Each row is where one point has got to under a steady rotation. How many ticks took it there?
The counts run from 0 to 853.
[136  92 157 115 129 140 178 124 146 114  73 109 142 119 119  91 172 111
 152  91 121  94 170 148 150  85 151 160 126 155 146 143  87 143  86 156
 123  95 140 119 152 147 122 115 141 158 115 162] => 628
[115 150 166 144 141 131 136 134 208 122  82 146 158 108 129  97 136  86
 174 116 127 118 148  88 134 118 126 154  95 145 119 115  94 122 100 160
 118 105 152 140 135 174 131  92 144 139  89 162] => 537
[158 101 149 136 179 174 206 124 174 130 135 104 153 171 136 104 201 158
 135  89 151 122 147 126 131 131 139 145 140 128 146 127 114 142 122 150
 104 114 124 111 111 137 145 117 142 134 142 108] => 392
[180 131 146 180 142 163 144 164 154 160 124 124 157 154 133 157 132 135
 146 123 165 134 115 137 127 139 193 131 128 118 112 158  95 140 113 167
 138 134  81 139  78 147 146  73 119 105 119 133] => 306
[156 126 116 149 146 135 177 167 165 143 132 129 155 158  83 124 131 170
 125 103 170 171 125 118 128 160 105 140 126  99  84 115 136 126 163 143
 119 145 124 141 115 120 151 180 179  74 121 115] => 64
[193 156 169 163 154 169 139 105 152 126 136 100 109  71 161  71 155 122
 142 121 113 128 127 133 112 111 149 126  94 119 139 112  83 154 139 106
 119  83 136 110 152 152  99 128 134 144 159 132] => 698
[166 122 122 188 130 137 110 159 158 172 101 118 117 126 147  83 148 111
 131 152 112 126 125 129 153 106 182 127 145  95 145 136  86 155 199 111
 136  94 131  97 137 117 126 110 134 112 169 134] => 174
[196 161 157 139 159 154 168 101 124 130 129  87 124  57 136  77 153 133
 128 111 112 126 134 148 109 104 160 125  87 132 113 139 103 155 129  97
 157  98 122 132 130 155 106 142 128 127 144 142] => 189
[150 109 135 131 173 151 202 147 127 132 120 127 142 114 120  99 162 158
 122 109 115 140 107 155 121 122  97 141 146 161 105 114 118 133 143  99
 115 136 165 108 152 123 159 196 180 101 149 164] => 495
[120 123 104 131 119 142 174  98 171 128  91  85 135  84 163  86 151 150
  90 137 119 147 147 119 139 113 109 140 134 126 112 119 115 118 176  95
 157 101 176 102 157 127 144 132 135 103 193 141] => 258
[131 105 150 144 118 164 198 113 117 120  80 122 157 139 158 143 121 167
 115 139 132 144 112 168 122 138 139 149 125 157  84 134 112 134  91 191
 119 168 114 163 119 151 163  91 123 135 158 141] => 218
[179 124 132 169 132 150 139 124 128 162 113  85 104  91 161  91 133 158
 122 155 114 133 128 156 153 117 189 136 142  98 142 127  95 144 180  99
 135 106 137  93 126 141 120 101 134 114 180 127] => 177
[173 108 143 171 125 186 114 118 142 118 130 130 160 125 137 132 141 137
  85 107 176 166 106 148 107 178 114 104 103 129 113 135  95 123 161 190
  87 125 108 137 162 121 139 138 142 120 166 112] => 149
[123 139 111 149 117 144 117 159 171 132  89 118 168  63 153 130 135 102
  89 130 141 140 118 125 127 114 135 114 140 158 101 148  85 108 142 103
 175 117 147 110 152 134 145 125 129  76 140 197] => 333
[152 102 138 164  96 158 163 132 109 128  75 126 151 145 137 137 125 130
 115 133 136 133 110 174 120 121 162 134 110 148  89 167  90 158  95 206
 130 139  94 170 138 126 145 108 111 141 152 145] => 215
[143 117 140 148 105 167 102 158 137 147  87 133 152 148 102 153 133 129
 132 120 164 128 136 146 112 126 135 138 107 130  65 120  92 132 168 176
 157 151  76 180 109 156 165 121  93  97 126 132] => 135
[123 129 147 138  60 136 132 157 168 112  73  97 110  94 131 135 108 155
 139 126 149 138 155 144 163  93 132 175 136 105  89  71  85 126 111 130
 144 120 116 118 164 154 114 132 124 111 133 167] => 35
[117 126 139 160 138 137 115 173 213 127  98 148 192 140 115 121 140 109
 119 106 186 148 141 100 153 157 122 118 139 121 124 117 104 107 150 163
 101 144 124 118 141 142 151 121 171  99  96 139] => 236
[149 108 156 126 168 156 191 123 123 124 102 132 191 149  97 107 171 130
 120  89 148 121 139 160 111 138 125 119 108 161 100 157 122 141 118 182
 121 160 104 171 118 147 161 145 145 134 114 128] => 733
[137  98 139 124  95 183 178 118 124 116  95  95 119 130 150 134 158 183
 108 126 135 139 134 171 118 106 105 160 133 137  75  84 104 141 140 140
 141 138 116 142 149 141 157 145 103 117 187 135] => 48
[105  84 133 146 121 141 124 141 173 124  75 131 150 122 145  93 151 126
 108 126 136 130 144 140 171 130 116 130 168 134 153 104  94 113 184 135
  91 119 173  79 181 128 151 133 172 127 156 144] => 248
[172 140 167 171 110 137 145 143 142 125  93 108 117  80 154 109 109 122
 152 138 120 127 124 157 157 101 189 144 126 118 138 128  72 157  78 132
 110 108 117 106 156 148  90  99 142 149 136 170] => 621
[135  85 155 130  95 169 104 142 151 129  71 103 138 137 122 126 171 117
 130 103 162  97 180 161 155  97 162 148 135 127 134 115  70 137 149 168
 134 113  92 127 144 157 136  98  96 137 131 132] => 552
[137 130 142 161 148 169 147 130 182 117 106 142 203 144 141 132 163 100
  98 118 168 147 117 114 101 148 126  99  97 152  95 155 100 131 122 193
 130 147  96 165 126 140 153 103 117 122 129 133] => 226
[149 155 158 132 159 117 171 155 151 140  98 133 138 110  93  74 146 109
 182 111 109 112 143 126 123  85 133 157  92 133  94 117 108 157 113 113
 147 124 132 157 122 157 127 167 154 119  87 167] => 197
[161 153 162 136 159 128 157 158 140 146 100 135 134 102  80  83 144 102
 186 106 108 106 138 128 115  87 140 156  90 137  90 124 103 156 116 119
 154 115 124 161 119 162 125 164 144 115  83 168] => 198
[138  94 126 115 138 170 179 123 151 125 107 111 155 167  99 109 194 148
 108  87 151 129 158 132 106 119  89 144 107 134  87 119 123 142 166 160
 141 123 115 160 136 125 165 173 124 112 150 109] => 53
[144  85 115 169 146 137 147 145 124 167  92 157 130 163 117  80 137 132
 134 141 103 141 107 145 141 138 124 139 133 127 120 138 110 143 201 161
  96 119 165 126 151  99 164 162 176 119 169 126] => 589
[163 132 155 158 153 131 147 111 173 126 112 111 129 116 137  39 166 118
 137 122 120 130 157 119 151 116 146 127 111  93 161 115 105 160 170 132
  93  99 145 112 158 128 104 135 163 162 156 104] => 694
[166 147 178 159 106 132 123 134 125 114  80 106 140  65 139  88 125 108
 130 136 122 119 141 173 150  89 179 122 115 121 125 125  79 162 106 132
 129 130  97 132 167 158  95 124 129 153 125 167] => 110
[149 137 149 150 101 153 100 146 187 128  89 118 135  85 132 141 116 101
 157 104 156 118 147 111 129 117 160 155  99 133 120 129  71 115 100 157
 150  82 120 133 127 174 117  72 110 111 101 163] => 541
[167 135 120 146 145 155 177 149 153 144 144 116 145 133  98 142 123 191
 119 108 169 174 120 125 112 165 104 142 121 108  66 105 135 117 153 133
 132 145 117 142 109 134 154 165 157  68 136 121] => 62
[139 133 106 164 137 139 144 141 182 139  98 115 170  82 173 130 137 101
  93 136 139 142 109 114 136 128 158 114 142 156 128 180  92 110 121 121
 163 104 154 100 131 128 141  87 132  85 149 182] => 843
[133 112 141 148 159 170 164 118 180 123 131 140 153 128 144 118 137 160
 121 113 150 166 109 113 123 176  79 138 127 147 115  93 115 101 155 147
  80 124 177 108 147 138 166 140 175 109 154 125] => 155
[149 130 139 137  93 151 139 159 125 123  93  96 166 106 105 161 115 163
  95 112 180 145 145 173 133 131 148 125 131 119  71 120 109 129 134 146
 161 169  71 157 121 159 145 132 118  86 116 146] => 648
